50 stands for zero in the data rows.
Some points, each followed by its number:
tensor([54, 42, 48, 47, 40, 51, 64, 61, 53, 50, 37, 42, 42, 39, 68, 36, 52, 33, 26, 47, 45, 51, 42,
        75, 65, 47, 46, 48, 47, 45, 50]) 0
tensor([68, 33, 49, 48, 43, 57, 40, 34, 62, 73, 46, 36, 55, 55, 46, 41, 36, 45, 54, 52, 44, 56, 62,
        51, 44, 12, 41, 41, 36, 36, 28]) 1
tensor([33, 56, 52, 42, 49, 56, 61, 61, 59, 60, 81, 55, 65, 45, 48, 50, 45, 44, 52, 98, 48, 61, 53,
        72, 37, 58, 69, 64, 37, 50, 46]) 2
tensor([51, 57, 53, 46, 56, 47, 42, 84, 31, 44, 51, 61, 58, 56, 52, 63, 49, 49, 70, 96, 63, 41, 32,
        61, 58, 41, 57, 62, 62, 71, 76]) 3
tensor([44, 37, 41, 32, 51, 47, 53, 42, 37, 21, 52, 63, 45, 46, 63, 31, 36, 45, 37, 38, 31, 58, 62,
        48, 64, 39, 47, 63, 46, 35, 51]) 4
tensor([56, 58, 53, 56, 27, 59, 70, 55, 53, 19, 70, 58, 71, 47, 48, 52, 17, 19, 58, 54, 94, 21, 59,
        57, 59, 60, 58, 40, 45, 58, 57]) 5
tensor([74, 35, 44, 47, 53, 58, 39, 37, 49, 99, 26, 40, 45, 62, 49, 62, 53, 44, 55, 45, 43, 44, 63,
        67, 60, 51, 45, 25, 28, 64, 27]) 6
tensor([59, 63, 60, 40, 55, 39, 31, 58, 78, 51, 26, 43, 45, 64, 37, 47, 50, 43, 31, 65, 42, 38, 47,
        59, 70, 53, 26, 46, 65, 53, 44]) 7
tensor([37, 47, 74, 64, 49, 41, 52, 64, 64, 57, 39, 52, 46, 33, 54, 59, 99, 53, 60, 17, 56, 54, 35,
        47, 46, 58, 48, 49, 43, 44, 47]) 8
tensor([68, 40, 49, 73, 39, 69, 53, 33, 52, 63, 45, 33, 50, 55, 33, 48, 21, 57, 53, 44, 44, 51, 61,
        46, 48, 32, 37, 46, 28, 56, 50]) 9
tensor([24, 52, 43, 68, 40, 54, 13, 39, 40, 35, 55, 45, 54, 57, 64, 38, 51, 61, 45, 60, 35, 53, 80,
        51, 49, 57, 48, 75, 62, 61, 40]) 10
tensor([46, 64, 40, 32, 36, 46, 54, 34, 47, 41, 55, 59, 57, 58, 54, 34, 26, 50, 32, 43, 53, 53, 28,
        44, 36, 34, 47, 40, 55, 64, 45]) 11
tensor([68, 29, 41, 54, 04, 50, 47, 34, 35, 63, 42, 45, 44, 50, 43, 61, 63, 57, 57, 51, 38, 55, 59,
        58, 49, 46, 35, 34, 28, 69, 35]) 12
tensor([38, 47, 28, 27, 65, 55, 51, 45, 44, 54, 54, 54, 54, 67, 51, 47, 47, 58, 43, 53, 47, 57, 45,
        34, 36, 42, 57, 52, 64, 45, 22]) 13
tensor([40, 43, 99, 56, 61, 56, 49, 51, 66, 51, 45, 69, 53, 30, 39, 57, 53, 61, 54, 27, 47, 77, 36,
        37, 48, 67, 43, 63, 28, 43, 59]) 14
tensor([48, 52, 51, 52, 98, 42, 50, 54, 26, 46, 45, 73, 65, 56, 52, 48, 20, 46, 57, 53, 65, 45, 51,
        43, 58, 44, 61, 58, 63, 46, 65]) 15
tensor([55, 64, 63, 33, 51, 61, 49, 47, 84, 35, 30, 39, 49, 52, 48, 63, 63, 44, 30, 51, 47, 25, 60,
        52, 70, 54, 21, 40, 70, 55, 42]) 16
tensor([67, 74, 87, 59, 35, 53, 49, 53, 48, 71, 60, 59, 54, 46, 34, 75, 48, 51, 71, 58, 71, 48, 41,
        00, 96, 37, 58, 69, 69, 42, 52]) 17
tensor([39, 75, 20, 11, 60, 00, 47, 51, 47, 56, 67, 42, 59, 64, 47, 52, 63, 49, 52, 48, 61, 59, 45,
        50, 32, 60, 41, 39, 64, 69, 65]) 18
tensor([34, 50, 26, 47, 46, 73, 45, 67, 34, 35, 38, 37, 24, 46, 62, 65, 75, 83, 62, 39, 53, 00, 54,
        61, 17, 92, 79, 24, 51, 40, 41]) 19
tensor([46, 64, 29, 45, 56, 44, 53, 46, 38, 40, 59, 47, 59, 56, 49, 52, 52, 55, 41, 42, 54, 51, 43,
        47, 30, 45, 49, 45, 53, 56, 55]) 20
tensor([71, 65, 86, 56, 64, 89, 50, 49, 44, 64, 55, 61, 53, 44, 47, 72, 23, 47, 66, 74, 70, 36, 34,
        56, 99, 36, 63, 78, 60, 11, 15]) 21
tensor([56, 61, 53, 50, 48, 59, 53, 65, 32, 60, 57, 53, 60, 47, 42, 64, 48, 45, 76, 63, 59, 49, 43,
        52, 59, 36, 48, 62, 68, 58, 32]) 22
tensor([54, 63, 41, 60, 28, 50, 00, 56, 57, 41, 52, 12, 77, 56, 38, 47, 44, 24, 64, 42, 80, 52, 51,
        56, 41, 31, 57, 28, 34, 51, 65]) 23
tensor([42, 58, 57, 39, 55, 51, 48, 62, 50, 53, 69, 53, 67, 45, 40, 55, 39, 33, 52, 92, 53, 52, 42,
        52, 48, 81, 81, 65, 37, 55, 33]) 24
tensor([66, 45, 52, 53, 36, 52, 35, 65, 52, 39, 42, 00, 58, 54, 40, 40, 37, 30, 58, 40, 70, 46, 39,
        59, 50, 46, 96, 27, 38, 05, 68]) 25
tensor([58, 73, 58, 48, 47, 49, 50, 55, 98, 54, 26, 37, 47, 61, 44, 51, 55, 45, 28, 55, 47, 25, 52,
        97, 65, 51, 25, 45, 64, 64, 46]) 26
tensor([45, 66, 29, 36, 57, 03, 60, 40, 63, 60, 99, 61, 46, 58, 66, 60, 48, 46, 26, 57, 55, 53, 54,
        45, 00, 48, 50, 43, 41, 23, 37]) 27
tensor([53, 44, 50, 61, 64, 54, 62, 65, 45, 53, 53, 64, 27, 08, 32, 46, 59, 56, 58, 40, 46, 53, 06,
        44, 32, 66, 48, 52, 54, 39, 56]) 28
tensor([49, 33, 30, 77, 66, 50, 67, 73, 47, 39, 58, 43, 09, 23, 54, 60, 30, 43, 52, 49, 44, 59, 56,
        62, 44, 73, 44, 54, 57, 49, 85]) 29
tensor([57, 55, 49, 32, 57, 60, 65, 50, 65, 35, 36, 41, 45, 50, 55, 27, 44, 31, 20, 47, 47, 44, 33,
        55, 61, 49, 40, 46, 49, 48, 41]) 30
New points follow, each followed by the numbers of its five nearest points above by angle, seen from the average point of the numbered points, nearest first.
tensor([50, 66, 60, 86, 54, 51, 43, 39, 52, 51, 60, 33, 55, 44, 49, 49, 33, 59, 53, 67, 43, 54, 75,
        46, 43, 45, 42, 56, 56, 67, 66]) 10 9 29 23 2
tensor([22, 60, 56, 32, 49, 99, 44, 28, 50, 37, 09, 34, 46, 51, 58, 99, 57, 99, 58, 41, 57, 01, 52,
        34, 43, 55, 96, 37, 51, 00, 36]) 19 21 25 13 16
tensor([31, 44, 54, 53, 55, 82, 47, 44, 59, 52, 32, 41, 44, 48, 67, 64, 54, 74, 59, 37, 64, 27, 51,
        51, 34, 40, 78, 40, 50, 35, 56]) 19 8 25 13 14
tensor([47, 64, 42, 25, 35, 41, 39, 40, 48, 61, 73, 54, 63, 63, 44, 74, 51, 51, 60, 47, 63, 67, 46,
        43, 55, 50, 49, 50, 76, 27, 65]) 18 17 27 20 13
tensor([64, 53, 56, 56, 68, 51, 57, 75, 37, 60, 46, 83, 63, 50, 55, 47, 47, 41, 61, 57, 73, 28, 43,
        49, 69, 49, 64, 58, 65, 47, 40]) 15 22 21 3 17
tensor([52, 45, 28, 58, 47, 56, 59, 60, 44, 63, 59, 56, 07, 43, 55, 69, 75, 47, 57, 34, 51, 44, 46,
        40, 35, 81, 57, 41, 54, 49, 55]) 19 29 28 8 12
tensor([27, 35, 65, 55, 59, 48, 73, 53, 64, 49, 41, 78, 41, 38, 83, 57, 56, 51, 55, 27, 59, 67, 31,
        48, 52, 62, 41, 54, 36, 60, 73]) 14 8 28 29 0
tensor([42, 47, 55, 61, 53, 49, 55, 40, 56, 30, 59, 46, 58, 55, 49, 31, 68, 54, 51, 55, 45, 47, 76,
        62, 44, 52, 44, 57, 51, 68, 49]) 10 4 20 2 26
tensor([31, 38, 56, 61, 67, 44, 99, 49, 60, 53, 40, 66, 35, 31, 95, 56, 55, 38, 42, 34, 50, 56, 33,
        67, 63, 53, 36, 49, 34, 39, 47]) 0 8 29 30 14
tensor([47, 46, 43, 51, 60, 52, 50, 62, 20, 49, 50, 54, 60, 58, 52, 49, 71, 53, 59, 60, 55, 43, 51,
        50, 51, 49, 61, 60, 55, 57, 49]) 3 22 15 19 20
tensor([48, 56, 52, 49, 62, 46, 27, 61, 30, 46, 55, 56, 59, 56, 58, 52, 41, 58, 72, 63, 59, 53, 40,
        48, 55, 49, 54, 61, 57, 53, 55]) 3 15 22 10 17
tensor([47, 58, 24, 42, 46, 34, 42, 34, 52, 30, 70, 54, 69, 84, 32, 43, 46, 44, 46, 42, 67, 56, 53,
        43, 44, 75, 47, 33, 77, 74, 60]) 18 20 11 13 5
tensor([48, 48, 38, 38, 48, 41, 42, 45, 25, 52, 49, 75, 66, 73, 59, 44, 66, 57, 52, 56, 53, 54, 61,
        45, 52, 57, 65, 58, 62, 58, 30]) 13 10 18 20 15
